In the data rows, 128 means zero.
Some points, one per row:
121 141 081 078 150 230 123 104 148 112 186 104
210 124 138 194 114 121 145 151 161 150 148 151
150 104 148 206 161 047 131 093 102 180 042 131
142 135 168 200 162 097 110 134 124 115 123 141
104 116 153 118 116 149 113 126 101 149 121 104
177 112 200 214 154 027 135 148 142 177 134 191
097 153 144 177 134 103 134 112 141 154 124 100
168 130 118 157 151 156 177 103 145 131 148 117
145 141 126 054 102 157 156 146 085 115 129 134
075 176 096 056 110 166 122 141 087 109 136 085
120 122 108 077 140 180 121 118 180 101 203 098
085 128 109 050 142 167 130 123 137 089 145 132
12 more points follow, each with its number after it:
144 114 156 169 102 082 121 140 151 161 120 150 0
138 155 099 037 101 165 121 109 103 099 185 096 1
119 170 066 037 158 191 140 100 114 090 155 147 2
129 130 087 091 114 176 106 130 165 121 139 144 3
066 148 104 058 124 142 111 124 075 098 115 105 4
118 168 065 086 140 200 155 138 130 068 171 129 5
073 150 106 035 118 157 132 127 118 114 166 095 6
114 088 186 187 116 078 130 165 163 167 088 120 7
113 138 074 069 148 223 096 102 167 098 169 135 8
059 127 117 076 078 156 126 097 107 089 108 124 9
114 144 081 100 085 146 111 109 106 102 186 111 10
137 122 106 054 130 173 132 126 154 096 192 128 11
Which of these numbered points is nearest to each point below, looking only along the 5 directions in which the first points spread most? Its number follows each.
135 141 167 187 126 074 136 096 120 148 094 110 > 7
114 196 063 134 147 179 115 063 154 073 189 110 > 8
203 116 201 207 115 116 141 141 139 169 139 123 > 0
113 165 051 048 101 191 117 122 166 057 173 090 > 5
112 142 075 070 135 205 120 126 166 085 216 145 > 11
128 117 119 101 135 168 147 119 137 126 152 114 > 3
158 130 218 186 148 122 077 096 139 147 042 141 > 7
085 161 084 037 147 158 110 138 105 086 139 107 > 6
103 163 093 072 127 175 126 085 097 107 119 116 > 9
123 172 084 124 144 171 151 118 134 089 179 143 > 3
181 116 164 157 146 064 150 124 139 119 108 154 > 0
133 185 068 045 133 198 129 131 121 118 159 148 > 1
193 123 144 190 129 091 111 101 178 149 139 153 > 0
140 141 083 063 095 161 173 119 155 147 196 129 > 5
228 129 152 179 110 059 119 130 143 177 124 156 > 0
136 127 142 119 086 108 129 126 126 156 106 109 > 0
103 151 092 091 082 153 111 149 144 101 179 101 > 10
125 159 142 115 117 121 104 156 156 112 159 083 > 10
